Each row has a name. Each question is about the rows just above it.

(172): 11  5  11  8  26  -8  -45  21  65  40  -1  -12  -66  -43  39  14  1  -31  -43  -21  23  26  -27  30  26  -3  -30  -16  81  28  -20  0  -50  -29  -36  -102
(135): 35  13  -31  -40  4  -39  -58  -10  36  10  -43  41  -20  -14  83  39  -8  37  10  8  -40  -18  28  21  -34  66  7  25  16  45  88  10  -8  -35  78  -34
(85): 29  48  -1  -17  17  -33  -54  -16  -11  9  15  26  5  21  32  17  -22  34  38  -30  44  -18  21  -12  -39  -54  -28  69  27  -56  -39  -12  -18  -10  -46  108
(75): -6  51  49  8  49  1  -27  30  19  30  23  -31  -16  -28  6  -14  -8  -34  -25  -52  26  -17  16  50  -21  14  -41  63  107  17  9  -2  -51  -73  1  -35
(92): 28  49  81  -21  -13  46  1  -22  26  54  -5  48  51  34  -65  -46  22  -10  76  13  -31  27  -23  22  -41  23  19  39  46  -18  -11  -6  43  -17  24  21
(32): 31  5  -66  -6  -37  -34  1  -3  -8  -55  -29  -9  -13  9  66  23  -22  28  8  -20  49  4  -8  -8  62  -31  -29  -18  -89  1  -27  23  -3  78  -38  49
(55): 35  13  -31  -30  4  -39  -58  -10  36  10  -43  41  -20  -14  83  39  -8  37  10  -8  39  20  -20  -14  13  -65  -31  -18  -18  -30  -65  -13  -1  11  -83  23
(40): 6  39  62  15  37  3  -26  28  20  33  25  -19  -13  -20  12  -11  -8  -49  -16  -40  8  -11  25  43  -36  12  -25  62  102  19  16  -10  -55  -76  -6  -46
(4): 32  15  -29  -35  11  -38  -69  -7  44  17  -43  31  -20  11  82  31  -15  48  10  -11  41  23  -17  -21  29  -71  -17  -14  -12  -40  -67  -5  -6  24  -86  37
(172) without one entry, shuffled: -43  14  26  -16  11  -1  -30  -29  30  8  -20  65  -27  1  28  -102  81  -36  23  40  0  -50  -66  -31  26  21  -43  -21  26  5  39  11  -3  -8  -12. Gone: => -45
(92) without one entry, shuffled: 22  -17  34  -5  -13  -65  48  81  1  39  -18  -21  43  -11  21  -23  23  13  -41  -6  49  28  26  76  19  -10  46  46  22  27  54  -31  51  -46  -22. Gone: => 24
(135) without one entry, shuffled: 37  -40  10  -14  -35  39  -31  16  -8  28  -20  -34  10  8  13  36  45  83  7  10  35  4  78  -58  -34  88  41  21  -18  -8  25  66  -10  -43  -40. Gone: => -39

(70): 44  -39  -25  -57  39  14  38  51  -26  57  -9
(177): 16  -46  -30  55  23  -29  -48  37  57  -43  -43
(110): -42  -41  10  54  -39  -41  32  10  -28  -7  11
(61): 5  -21  24  -55  35  58  25  7  30  47  -61
(186): -5  5  28  11  1  -58  53  -22  -51  -35  54
(81): -47  -64  13  54  -40  -36  29  41  3  6  24
(173): -1  -24  -6  6  16  36  -35  18  60  7  -64
(210): 33  19  -18  40  39  -15  -42  3  41  -51  -39
(132): -5  -13  34  -15  15  -39  84  -6  -48  -4  24
(34): 47  -24  -55  16  47  -56  -33  50  15  -22  -26
(88): -64  -32  -13  74  -75  -3  -25  -2  4  12  54
(137): -11  -59  9  38  24  -40  19  46  33  -28  -34
Shuffled (137) with one entry gone: -34  46  33  19  9  -11  -59  24  -40  38, missing => -28
(186) without one entry, shuffled: -22  -5  -51  54  11  53  1  5  28  -58. Gone: => -35
Which entry of (61) is missing from -21  58  7  -61  47  35  5  24  30  -55? => 25
Which entry of (61) is missing from 25  47  30  -55  35  -21  -61  58  7  5? => 24
(186) without one entry, shuffled: -58  11  1  -51  -35  53  -22  -5  28  5. Gone: => 54
Which entry of (70) is missing from 38  -57  -39  39  44  -25  51  57  -9  14? => -26
Which entry of (70) is missing from 57  -39  -25  39  51  -9  14  38  -26  -57? => 44

(83): -75  -70  70  -56  15
(119): 18  59  -57  -63  54
(199): -9  49  63  -49  -48
(63): 76  42  -11  -41  67
(111): -6  24  -103  86  -7
(145): 116  -70  -37  78  73
(147): -9  47  63  -49  -48
(195): -63  13  71  -38  -47
(74): 65  37  -78  -77  59
(181): -20  49  78  85  -35
(123): 34  -70  -37  78  73
Shuffled (119) with one entry gone: -57  18  59  -63, missing => 54
Which entry of (74) is missing from 65  59  -78  37? => -77
(111) without one entry, shuffled: 86  -103  -7  24. Gone: => -6
Which entry of (199) is missing from 63  49  -49  -9? => -48
(83) without one entry, shuffled: 15  -70  -75  -56. Gone: => 70

